rotation steps, each row followed by its count of steps
The counts run from 0 to 360.
[158 135  79 113 116 128 147 156 113 116 182 124 156 137  93  97 105 169
 137  87 118 122  84  66 150 151 158 112 114 147 145 135 121 118 119 170
 110 144 143 121  56 149 107  97 188 139  86 102 110  77  84 133 149 143
 114 162 125 108 120 132 128 135 145 129 107 129 115  87 152 130 125 130
  71 106 116  85 117]  285
[118 176 118 155 141 121 134 141 105 137  92 104 132 132 127 133 163 122
 178 157 125 117 125 141 132  72 130 111 164 139 152 126 172 175 138 101
  99 124 117 195 132 115 152 159 144  78  97 150 145 134 188  86 117  87
 134 122 162 136 119 111 119 131  79 140 150 116 132 102 132 135 166 136
 176 143 119 158 137]  311
[167 164 102 163 162 106 160 141 135 151 130  91 109 136 106 102 131 150
 141 133  98  58 118 180 138  76 129 103 133 172 126  88 168 162 143 141
 120 137 165 158 106 143 134 158 161 129 144 159 165 125 162 130 180 114
 116  87 150 124  96 131 113 148 118 130 176 110 148 107 111 138 139 139
 154 148 135 168 140]  126
[114 112 146 139 148 175 145  94 154 129 154 143 102 138 161 164 154 108
 191 166 122 156 118 175 117  99 172  67 125  84 122 165 131 150 120 182
  87  91 110 170 158 128 145 151 134  95 109 127 126 123 128 104 129 142
 142 115 127 119 124 155 123 131 130 126 177 141 120  79 114 118 157 163
 143 165 182  91 125]  184
[172 157 116 196 129 112 146 149 124 139 152  89 100 114 108 102 126 151
 152 100  99  79 113 163 126  55  98  63 112 134 132 104 168 146 140 152
 102 123 117 128 107 145 131 161 160 137 112 128 142 115 183 131 190 129
 157 102 142 146 135 148  82  99 145 156 137 100 120 130 100 102 121 143
 159 144 128 156 145]  127
[117 158  82 118 192 109 127 138 106 113 186 128 186 133 106  93 164 107
 112 138 142 141  98 112 121 155 146 132 147 131 129 138 138 158 164 150
 100 143 134 132  46 159 131 137 139 115  89 127 142 139 125 138 157 123
 139 122 129 127 127 131 149 177 110 136 140 168 158  43 105 130 124 108
 134 148 141 178  80]  356
[179 156 118 116 157  57 153 184  98 148 109 100 113 114 110 107 150 140
 149 115 118 101  79 133 164 125 135 105 109 132 146 125 152 169  94 102
 137 138 122 191  75 142 116 132 131 107 129 165 140 123 165  75 168 107
 120 148 107 130 126 112 131 103 131 137 135 162 158 128 145  65 151 125
 125 146 118 146 149]  76
[130 133  94 138 135 128 139 117 162 145 136 117 128 150 128 135 118 156
 156 149  86  73 118 157 119 111 176 133 127 181 169 134 142 128 131 177
  98 128 175 212 102 145 157 140 174  99 140 132 132 104 114 108 145 140
  88 109 135  73  80 145 152 153 120 107 175 105 129  97 130 178 138 159
 151 130 157 118 133]  120
[162 182 109 114 112 104 154 174  98 125 102 126 168 153 113  62 134 171
 131  81 157  89 117  85 181  89 128 139 129 154 103 120 149 139 127 126
 134 155 171 112  95 148 100 139 143 159 101 120 155 114 159 149 150 100
 136 145 140 142 115 136 102 102 123 154  98 100 134 121 125 159 126  93
 115 125  72 178 136]  214
[127 171 100 172 120 125 125 130 124 140 132 104 112 129 113 126 155 129
 194 106 106 118 110 122 111  50 124  93 150 171 177 131 163 162 139 155
  77 125 105 172 122 118 141 130 177  71  99 114 126 110 166 119 135 109
 161 127 188 138 129 101 106 142 103 137 132 116 112 118 154 127 129 158
 156 138 151 112 147]  312
[160 169 129 108 134  95 141 176  78 107 127 104 167 117  94  86 128 145
 120 114 142 123  91  78 132 143 118 150 132 145 136 124 127 138 104  97
 121 159 162 118  59 138 118 139 133 126  81  99 143 139 143 144 137  96
 157 167 141 144 128 109 125 112 140 118  91 146 155  93 148 119 118  93
 110 111  98 201 107]  154
[145 154 161 121 123 119 163 158 135 122  95 122 108 111 170  96 168 172
 137 108 173 147 116 129 163 125 124  89 107 105  86 119 163 141  66  94
 121 146 144 119  98 158 104 150 100 167 119 111 145 159 182 136 110 109
 136 161  82 137 142 132  84  99 126 160 130  99 143 124 130 133 173  93
 121 120 110 185 149]  85
[185 136 149 152 110 127 160 172 115 109 115  93  76 104 132  82 124 179
 158 111 117 110  97 146 152  77 107  79  98 131 129 121 148 123  88 123
  90 156 141  88 127 153 113 129 148 144 105  98 135 128 163 142 132 120
 156 168 120 148 120 131  53  78 153 154 126 102 117 155 146 123 144 128
 125 110 134 153 163]  330
[134 124 128 154 118 171 155  95 136 138 158 113 146 127 129 128 129 124
 156 111 167 158 150 108 129 103 124  57 133  70  95 115 179 163 125 153
  97 129  80  96 113 131 130 178 160 136  74 119  87 120 137 142 145 139
 150 115 118 123 159 172 131  97 119 153 136  80 137  86  92 104 158 157
 119 127 126 107  97]  298
[142 103 166 133 136 130 161 119 151 139 127 169 112 167 171 144 128 132
 143 143 148 102 115 174 108  87 140  87 104 121  69 168 134 146  79 176
 106 118 170 176 108 162 126 134 102 155 123 167 140 141 114 136 142 137
 143 119 132  94 163 148 149  63 165 128 109 138 151  98 110 155 122 135
 141 151 149 132 139]  134
[147 179  76 113 161  95 180 147 133 131 122 126 195 136 114 104 158 171
 112 136 128 129  92 135 110 141 147 134 131 165 118 124 160 134 127 152
 105 133 148 125  89 118 130 120 161 158 110  97 157 155 122 173 157 112
 140 161 131 116 101 110 150 210 103 147 135 141 156  46 143 145 145 119
 104 124 140 152 106]  33
[130 157 109 162 131 111 118 132 107 141 186  91 117 121  86 104 110 108
 173 114 116 124  99 137 126  75  98  80 143 111 156 147 125 157 148 162
 125  98 108 137  96 154 129 162 135  85  75 127 118 137 163  95 180 126
 172 114 153 163 130 145  74 112 146 129 140 156 134 108 106  97 112 133
 148 147 149 160 116]  187
[129 135 123 135 177  89 161 112 141 145 142 138 124 136 145 140 132 117
 147 153 112 112 144 171  94 125 154 108 105 149 143 141 151 153 103 143
  95 143 146 224  90 140 148 155 149 102 123 149 134 145 122 121 152 134
  70 110 102  87 125 153 176 145 102  84 174 126 168  79 101  95 159 148
 127 129 160 146  99]  245
[135 133 124 109 115 150 169 143 146 113 105 123 140  96 136 143 176 159
 170 112 153 172 103  99 144 143 150  92 111 102 117 131 178 139  70 123
 109 116  98 113 132  95 115 138 184 112  91  88 119 119 157 112 105  90
 131 188  88 129 124 114 143 138 113 178 127  94 117  87 162 115 179 145
 109 105 148  87 132]  31
[154 142 112 152 169  86 144 146 122 144 174 130 107 172 115  95  84 146
 122 132  91  77  98 170 137  96 123  96 101 145 129 142 122 133 140 164
 125 141 177 147  87 168 129 157 126 142 128 154 156 142 111 137 187 156
 125 105 135 112 119 164  95 109 156 102 170 153 157 111  97 135 107 119
 138 139 142 185 114]  1
[112 126 147 142 104 188 125 121 119 125 128 103  89 116 156 119 136 129
 194 117 152 157 145 111 160  84 128  62 147  97 127 117 158 137 112 132
  90 140 124 137 132 140 136 177 138 100  76 127 104 132 170 105  84 134
 123 116 123 133 147 169  76 101 107 139 161  72 110 103  87 149 168 153
 152 127 125 138 125]  178
[123 117 139 105 179 101 142 119 129 139 109 125 118 140 146 145 124 100
 163 167 129 107 105 180 108 128 153 123 140 105 126 152 124 168 102 145
 119  86 160 211  98 150 139 168 111  90 124 176 147 162 154  68 140 117
  98 134 133 115  99 161 146 108 130 114 163 158 166  58 117 133 149 126
 157 146 153 153 121]  190
[123 120 115 113 116 166 152 126 110 107 192 181 173 163 122 102 118 135
 112 133 154 159 114 114 113 139 133 123 130 127  86 157 117 132 137 181
  73 152 144  97  89 140 119 131 141 144  76 105 128 138  71 187 133 142
 174 145 141 127 151 156 155 119 145 120 102 146 136  40 112 133 104 120
 104 133 140 123  89]  226
[146 101 125 105 112 163 148 146 148 101 145 148 114 112 146 108 151 171
 140 130 137 174  75 151 141 156 163  87 100 104 108 169 122 114  95 152
  94 112 132  85 130 121 113 108 137 151  86  88 136 132 117 131 113 129
 173 192 116 143 101 135 110 114 167 169 121 150 118  89 182 134 129 126
 108 134 166 107 154]  276
[136 138 120 132 160 136 127 154 122 127 116 144 102 138 143 132 148 143
 158 181 100  96  87 162 135 114 179 137 134 162 145 169 121 152 137 145
  71 150 178 223 109 144 145 121 129 106 140 162 163 125 138 105 128 104
 113 129 155 115  83 115 138 130 126  97 153 155 152  89 155 163 144 132
 183 153 163 139 151]  65
[162 181  98 120 140 112 132 195  96 106 105 114 139 109 108  75 135 165
 157 112 121 123  80 118 173 122 132 140 129 135 146 136 143 135 131 113
 118 131 159 116 104 138 111 125 138 124  95 117 161 130 171 117 135 102
 183 178 138 179  93 114  74 123 122 164 122 137 129 112 174 140 125  87
 136 153 118 183 142]  274
[101 136 155 111 135 129 160 145  58 127 118 147 174 116 111 119 140 101
 142 169 176 147 153  71 166 143 140 137 160  88 128 121 135 174 112 105
  89 139 125 141  96 131 122 181 134 101  66 145 134 134 126 114 104  89
 128 160 122 115 130 154 153  57 116 115 122 123 147  63 118  99 169 134
 120 120 105 141  86]  228
[157 140  96 148 156 118 165 127 169 160 111 140 110 147 141 130 143 154
 164 163 100  80 123 202 126 101 167 105 119 153 121 122 163 142 136 160
 106 134 174 191 130 133 144 146 155 136 158 156 158 115 136 114 164 127
  94 102 123  82  98 125 140 154 109 130 189 113 154  96 125 149 151 152
 147 156 142 124 146]  125
[151  96 161 134 116 131 144 118 138 140 139 124  72 127 146 104  94 136
 179 107 122 108 111 124 161 100 131  50 104  85 126 134 123 145  63 143
 124 114 131 135 129 171 116 163 136 123 106 157 125 107 133  82 143 140
 109 130  95 123 143 173  80  33 162 124 152 112 132 131 113  96 152 143
 125 125 127 121 131]  3
[180 126 130 135 126 116 161 178 110 119 156 121 104 140 113  84 120 170
 148  78 113 131  83 119 179  95 111  71  81 115 124 122 141 128 100 139
 110 176 132  73 124 137 116 116 148 145  95 112 127 103 115 163 178 143
 167 153 131 151 134 136  74 100 144 148 102 129 132 139 132  80 107 138
  90 137 130 133 142]  335
[169 170 100 134 111 110 131 161 146 123 106  81 108 118 123 108 130 153
 197  94  99  98  53 139 124  93 153 114 119 140 175 149 136 137  98 153
 119  95 137 176 107 144 124  95 178 105 114 130 130  98 163  83 145 111
 133 154 131 127  94 107  99 130 131 163 126 120 112 130 187 127 111 131
 155 145 140 101 173]  197
[159 151 128 125  77 146 147 163 112 107 116 127 141 141 122  84 127 179
 151  77 163 121 107  82 168  80 117 101 105 127 103 128 135 127 102 138
 109 147 141  80 113 144  97 129 161 166  77  90 129  95 149 165 125 122
 163 164 138 145 140 125  93  85 136 168  88  85 116 129 145 133 124 103
 107 129 106 141 145]  215
[131 147 106 168 114 142 129 118 161 111 151 128 105 147 123 145 132 133
 164 119 105 129  95 177  78  59 122  96 125 156 142 187 136 145 135 189
  70 125 124 143 128 136 152 110 162 110  97  99 113 136 139 166 131 137
 177 138 192 157 130 127 120 146 120 124 121 133 108  96 145 145 109 152
 162 137 179 139 152]  313
[126 155  64 135 150 151 181 127 144 144 145 151 163 149 116 131 166 160
 158 134 137 121 127 119 133 124 178 104 137 151 122 123 167 136 154 170
  96 158 136 134  99 114 144 128 167 129 125 117 125  88  99 148 147 138
 108 106 130  86 119 126 162 204  90 148 159 104 139  71 112 140 163 154
 103 144 134  95 112]  295
[117 154 110 106  85 175 119 132 106 112 164 121 158 146 122  95 128 135
 171  70 171 160 102  49 144  92 124 110 144 119 144 149 127 127 112 153
  98 130 127  92  94 155 130 117 154 109  52  75  90 128 126 130 109 140
 164 160 143 159 125 155  82 107 122 136 106  85 106  86 120 156 121 120
 114 106 104 144 108]  100
